Each path below is one point turned by a fixed rotation once a step. After each direction that follows a path, write how fast that rotation turns it, in degrees each step (0 if it stays still).
Each turn is a multiple of 5 degrees from 10 to 175, or 0.
Each row of a path follows its step; steps can be skipped.
Rotation 1:
step 0: [  2   1  -3  -1   9  -9 -12  10  -4   1   3  -5   2 -11   1  -7  -4  -4
   2   4  -3  -5 -17  -2 -11  -7  -4]
step 1: [ -4 -13   8   7  -7  -4   6   2   3   2   5   5 -12   8   2   8   5   3
   0   7   8   3   7   3  -1 -13  -6]
step 2: [ -5   1   5 -17   5   1  -2   3   2 -12  16   3   5   0   2  -8  -9   4
   4  -6  -9  -5   3  -1   4   0   4]
step 3: [ -6  -2   3   1   4   2  -8   3  -5   4  -9 -10   4   5  -3   8  -3  -7
  -7  -9   5   1  -9   3  -8 -12 -14]
step 4: [-5 -1 -4  4 -4 -9 -1  0 12 -3  0 14 -7 15  7 -1  0  1  2  0 -5 -2  2 10
 12  0  0]
step 5: [ -6  -3   4  -8   0  11   2  -3  -2  -8   0  11  20  -7  -5   3  -7 -11
  -1   0  -1   0  -6   0  -3   1   5]
step 6: [ -6  10 -13   5  -1  -4  -4   9   1   4  -8 -12  -2   7  -9  12  -2  -1
   5   1  -3   9   2   1   5  -7  -2]
step 7: [  0   3  10   9   5 -13  -3  -5   4  -1   2  13   5  -7   0  -5  -1  -4
  -4   4   3   3   8  13   7   8   4]
step 8: [  2   8  -3  -6  -5  15   5  -6   5  -7   8  -4   4   2  -6   6   5 -10
   1  -6   9  13   1  -7  -5   0   4]
step 9: [ -4  12  -7   5   2   2  -6  -1   0   3 -11  -8  -2  -7   4  -4  -8  12
  -8   0  -5   5   8   2  11   3  -8]
step 10: [ 13  -2   8   6   1  -3   8  -7  -5   6  -5   5  -4   5   1  -3  -4 -14
  -2  -6   9   0  -3   2   1  13   8]
Speeds:
[-4  1  2 -4 -5 -3  3  2 -2 -3 -4 -5  1  1 -1 -2 -1  2 -4  1 -2  1  0  0
 -2  1  4]
110
[-2 -3 -2 -1 -7  3  2  2  5 -1  4  6  1 -2  3 -1  4 -1 -3  1  1  2  1 -1
 -2  1  0]
110
[ 0 -1 -1  5  0 -4 -2  3  0  3  2 -2  2  4  2  0 -3 -3 -5  3  0 -1  1 -5
  1  3 -4]
120
[ 2 -4 -3 -1  6  2  3  0 -1 -5  3 -3  4  1  4  2  0 -2  0  1 -1  3 -1  3
 -3  4  2]
130
[ 1 -3 -5  0 -3  2  2 -1 -1  1 -7  4  1  2  2  0 -2 -1  1  1 -3 -3 -6  0
  2  2  1]
60
Rotation 2:
step 0: [  6   5   9  -2   1  -6  11 -11  -5 -16   1  -4  15 -14   1   2  -2  -5
   1  -4  -1  -9  -4  -2  -6   3   3]
step 1: [  2  15  17   7   4 -12   2   3   0   0   1  -5   4   9  -5   7   2  -3
  12   5  -5  -4   1  -5  -6   6  -2]
step 2: [  4  -8   5  11  -8  -3   1  12  -1  -6   5 -10   4   6  -8   3   7  -1
  -7  -5  -8  -4   0 -13 -14   5   1]
step 3: [  6  -2   3  -6   4   4   2   4   2  -9  -5   2   0  -1  -5   4  -9  10
   4  -7  -5   2   2 -19  -5  10 -16]
step 4: [  3  -9   9  -5  -3  -1   1   4   0   3   0 -10  10  -8   1   8  -2  12
   5   2  -4 -12  -9   5   1   1 -16]
step 5: [ -9   1  16  -4   1   2  13  -3  -2  -4   8   0   9  -9   5   5  -9   1
   4  -5   1  -8 -11  -9  -5   1   7]
step 6: [ -2   1  18   8  -5 -17   4  -2  -5  -1   0  -2  -7   2  -9   6 -13  -4
   2   8   0  -5   3  -2  -5   9  -2]
step 7: [  6  -6   8   8  -8   1  10   2   3   2   8  -6   1   8 -14   4   4   3
  -3  -8  11  -6   6  -7 -14  -2  -5]
step 8: [  5  -5   9  -1  -1   4   1  10  -3  -2   0   0  -2   3 -14  -8 -10  20
   6  -7  -2   4  -4 -11   4   7  -4]
step 9: [  7 -11   8 -11  -6   0   1   4  -3   7   9   3   5 -13  -6   9  -5   7
   0  -9  -7  -6   1  10   1  10  -6]
step 10: [  0   4  20  -9   1  -2   3   4  -2   5   5   9   1  -4  12   3 -11  10
   3  -3   7  -8   2  -2  -9  -6   5]
Speeds:
[ 2 -2 -2 -2  0  2 -2  1  1 -1  0 -3 -5 -2 -3  5  3  6 -2 -4 -3  4 -1 -2
  3 -2 -2]
70
[ 4 -2 -4  1  2  2 -1  7 -1  3  1  4  4  4 -1 -3  0  1 -2 -2 -3  1  2 -2
  0  4 -3]
65
[ 1  5 -1 -4  1  1  2 -1 -2  3 -2  3 -2  4  2  2 -1  0  4 -4  3  1 -3 -6
  0  1  1]
155
